In the rows, zero is written as 128.
Each path below is one point turned by a fixed rotation once a step. After each direction that follows a path, write how fast that rotation turns it, in deg/step (0 if it stays still).
Each turn is a multiple of 5 degrees from 10 to 175, or 0.
Each row of a path follows its step; steps can be skipped.
Rotation 1:
step 1: [138 126 125 134 125 120 134 122 134 130 120 130 127 133 130 138 117 124
 134 114 122 130 124 131 133 136 125 129 118 142 136 120 117 121 127 136
 129 129 127 123 131 131 107 127 122 120 137 129 131 129 123 127 127 129
 123 131 122 146 122 131 130 126 121 119 133 142]
step 2: [131 129 126 127 124 129 131 129 124 129 122 122 139 123 130 146 123 123
 140 135 133 136 132 113 143 129 120 128 127 134 132 115 122 130 125 145
 121 130 119 122 131 120 121 111 132 129 121 132 129 132 132 132 128 128
 122 132 127 133 121 126 112 124 128 122 134 130]
step 8: [123 149 134 128 130 122 127 128 133 133 122 123 135 119 114 126 139 144
 121 124 127 115 126 127 131 128 131 127 133 119 136 128 118 130 128 113
 137 128 118 126 136 140 126 130 130 134 126 133 130 137 118 134 126 134
 133 123 132 130 127 141 132 137 126 128 120 131]
step 10: [134 123 124 137 120 135 140 126 130 129 122 126 136 125 130 140 134 118
 127 135 118 124 121 127 126 136 122 126 118 121 132 131 116 119 123 133
 121 136 122 123 136 124 125 134 130 122 131 133 139 131 124 125 109 140
 134 135 123 125 140 139 118 131 116 125 131 130]
step 12: [137 135 133 136 121 129 129 134 132 139 132 131 148 144 131 132 116 127
 136 131 129 128 130 122 130 123 120 137 136 134 118 111 128 135 127 136
 120 124 133 121 127 134 132 118 122 125 137 129 128 130 134 128 127 140
 128 144 124 127 124 131 132 139 127 123 123 128]
step 15: [129 125 129 130 123 126 124 141 138 128 138 133 132 143 132 124 126 137
 119 125 127 124 123 127 118 128 125 130 119 137 120 127 130 132 124 123
 137 132 130 126 121 128 131 124 139 144 136 128 127 133 113 121 124 130
 127 144 118 129 126 126 117 112 141 118 131 130]
step 19: [133 131 120 134 128 135 140 114 132 122 127 128 126 123 124 137 124 128
 133 117 120 119 123 122 145 135 126 123 124 121 134 123 109 128 128 131
 133 142 113 127 135 126 121 130 128 123 134 123 120 132 123 139 128 134
 127 123 123 134 115 125 127 118 127 125 125 137]
step 20: [133 132 129 124 126 134 133 131 121 130 132 118 134 134 122 148 128 124
 124 131 125 121 122 117 131 125 122 126 129 131 140 128 112 128 117 139
 132 136 129 119 137 121 121 116 133 121 122 132 134 137 132 133 123 125
 119 131 117 139 129 127 135 133 127 114 116 129]
step 24: [134 131 116 140 119 120 121 137 138 135 140 125 127 119 139 125 119 130
 136 130 122 123 129 121 122 131 133 124 122 135 124 141 138 145 127 139
 130 125 123 125 120 132 133 125 124 132 120 130 128 137 123 128 123 139
 130 124 124 136 123 132 117 125 127 121 140 124]
step 25: [123 132 141 132 122 122 129 132 130 136 129 126 129 126 125 127 140 143
 130 140 133 133 132 118 114 126 137 133 116 128 124 131 127 130 123 125
 143 129 125 131 123 132 132 119 129 130 120 136 133 141 114 133 120 138
 124 125 130 125 132 135 109 124 132 130 133 120]
step 26: [126 141 131 128 137 123 143 140 141 137 115 126 132 125 132 121 128 138
 133 126 135 122 133 122 115 133 139 133 132 130 117 130 122 127 135 117
 139 130 123 132 134 135 135 126 129 139 133 133 124 125 112 121 129 127
 130 128 135 127 129 138 132 134 132 122 126 129]
[126 125 126 126 129 127 126 129 128 131 128 130 127 129 129 130 128 125
 125 130 129 126 129 127 127 127 126 127 129 128 126 127 126 126 127 126
 128 126 123 125 129 129 127 128 128 130 129 127 131 128 125 128 130 125
 128 126 128 127 128 127 126 129 128 127 127 129] -> 60
[124 127 131 128 130 128 126 126 123 128 127 127 129 126 124 126 130 126
 129 129 129 129 129 127 128 129 128 128 128 126 129 129 127 129 131 128
 128 128 125 129 129 127 126 128 129 126 127 127 127 130 127 127 127 130
 128 129 127 128 124 127 125 128 127 129 130 127] -> 125
[127 126 129 128 126 130 126 129 128 128 127 129 128 127 127 128 125 128
 126 127 127 129 125 130 126 130 128 129 128 128 126 129 130 130 129 127
 126 126 129 129 128 128 131 124 126 130 128 127 129 130 131 131 127 126
 129 128 124 127 125 126 126 130 131 128 127 127] -> 40
[127 130 128 125 128 133 128 128 129 130 125 127 129 126 127 130 127 128
 129 126 128 128 127 127 127 132 128 132 129 126 128 128 131 124 126 129
 128 130 126 127 127 128 127 129 126 129 130 128 131 128 128 128 128 130
 125 126 127 130 128 129 128 127 127 129 127 129] -> 40
Rotation 2:
step 0: [124 127 128 127 124 137 125 126 144 129 139 128 131 132 130 133 133 130
 129 127 133 124 133 135 129 127 132 138 137 130 129 132 128 128 134 128
 127 121 138 119 118 127 134 136 121 117 121 145 131 134 127 126 131 125
 139 134 116 132 134 146 133 127 134 120 121 136]
step 1: [131 132 111 119 124 118 136 117 126 128 125 127 126 135 117 123 134 115
 126 137 134 121 128 127 134 119 128 126 128 127 130 137 130 127 125 133
 129 127 131 124 123 126 121 121 115 141 129 139 124 125 122 124 127 134
 135 128 127 121 134 141 117 131 130 130 137 126]
step 5: [130 130 126 133 120 127 125 121 122 121 129 130 124 124 122 125 139 122
 127 145 128 123 134 127 115 127 134 131 119 151 132 135 116 126 133 131
 128 121 130 130 128 129 138 129 126 130 136 124 120 125 130 130 133 130
 115 129 131 128 136 135 137 130 126 130 116 123]
step 12: [129 120 136 132 127 124 134 123 142 122 115 136 134 132 129 132 131 120
 124 132 120 121 122 122 126 128 115 128 129 123 134 140 142 133 134 130
 129 128 129 137 137 132 129 131 132 116 117 124 128 130 131 121 129 121
 132 128 120 110 133 132 129 124 121 127 129 126]
step 13: [130 128 123 134 133 132 128 132 129 129 123 131 122 115 131 129 124 128
 127 125 137 136 127 131 129 124 125 122 130 118 114 125 133 120 122 124
 123 136 147 139 125 130 129 123 125 127 117 132 131 120 131 123 118 117
 139 131 137 127 143 128 124 137 120 131 135 123]
step 16: [127 125 127 130 132 133 124 123 139 130 126 130 127 126 139 136 129 122
 121 124 134 109 123 132 125 132 127 139 135 130 138 122 133 124 138 131
 125 124 134 124 116 123 134 124 123 136 123 142 136 127 139 133 131 114
 132 128 123 133 135 122 131 128 121 139 124 121]
step 17: [138 132 124 129 122 128 121 119 119 132 130 127 130 122 119 115 127 117
 123 123 132 123 123 130 134 131 128 135 131 121 127 134 132 143 120 127
 125 127 126 121 133 115 125 128 119 133 127 129 125 122 130 121 107 130
 125 123 124 128 136 137 130 125 119 135 130 114]
step 23: [132 146 125 137 117 130 125 121 122 120 130 134 125 138 126 131 116 138
 133 139 126 128 125 119 121 135 130 128 134 115 132 132 138 121 125 132
 135 119 125 123 127 131 129 135 124 128 128 132 130 116 121 119 128 128
 137 123 138 135 130 132 131 117 123 122 128 134]
step 25: [127 113 129 133 119 119 122 136 133 117 138 131 127 120 141 135 133 137
 139 126 129 127 123 128 131 122 134 128 115 131 123 125 122 129 129 133
 134 124 133 127 129 134 135 130 122 122 123 114 123 130 133 135 132 121
 132 124 140 136 131 114 128 127 122 125 118 128]
step 26: [117 117 120 140 124 138 138 112 133 116 137 123 121 127 118 133 123 145
 122 127 128 132 130 127 134 133 119 131 123 129 130 124 135 125 123 129
 120 129 114 128 127 129 130 120 117 131 125 129 123 130 133 120 125 135
 126 127 135 128 120 129 131 127 126 126 120 124]
step 28: [143 128 131 121 134 121 117 122 132 109 121 143 136 131 132 128 130 123
 122 128 123 128 129 117 134 130 125 124 127 139 133 131 129 132 122 121
 130 126 132 139 132 137 132 122 124 120 124 139 121 131 138 132 124 130
 135 122 131 126 126 121 139 122 123 122 127 129]
[128 128 132 129 127 127 124 128 131 129 128 128 129 126 128 127 131 127
 129 130 126 128 126 126 131 128 128 127 128 127 128 127 127 131 131 130
 128 128 126 127 131 126 125 125 128 128 129 126 128 129 127 128 127 130
 130 126 129 127 129 129 126 128 126 129 128 132] -> 140
[129 128 127 126 126 128 128 129 128 128 126 130 130 125 130 129 129 127
 127 128 129 127 128 127 127 127 129 126 126 128 130 128 125 130 125 127
 128 127 128 130 127 127 128 128 128 125 127 128 127 124 129 129 127 130
 130 127 130 129 128 129 126 130 128 134 128 125] -> 95
[128 127 129 126 129 127 127 128 127 128 130 127 128 127 127 129 127 129
 127 127 128 126 132 131 129 128 127 125 131 127 129 125 129 127 126 129
 129 128 126 126 129 130 127 127 126 126 127 123 130 125 128 129 128 127
 127 127 128 127 127 130 129 129 129 127 126 129] -> 95
[126 129 129 130 126 128 129 127 129 130 130 131 126 128 129 125 127 127
 127 126 126 126 128 129 131 128 127 127 128 128 130 133 128 128 127 128
 127 129 127 127 128 128 128 130 127 123 130 129 130 128 128 128 127 130
 126 130 131 130 127 127 128 128 129 127 127 129] -> 125
[126 128 126 130 129 127 127 128 126 130 125 128 130 128 128 130 128 125
 128 129 126 127 128 133 128 129 127 131 129 127 128 128 131 130 128 123
 128 126 126 129 128 130 125 127 126 127 126 130 126 126 127 130 130 129
 127 128 130 128 129 128 129 127 126 127 129 129] -> 70
[128 127 128 125 129 129 128 127 127 129 129 129 129 130 128 128 133 130
 131 130 131 128 130 127 128 127 129 128 129 130 127 129 127 128 128 128
 129 130 127 130 130 129 128 126 125 126 130 130 125 129 128 127 129 129
 128 133 129 130 126 131 126 128 131 128 129 130] -> 10
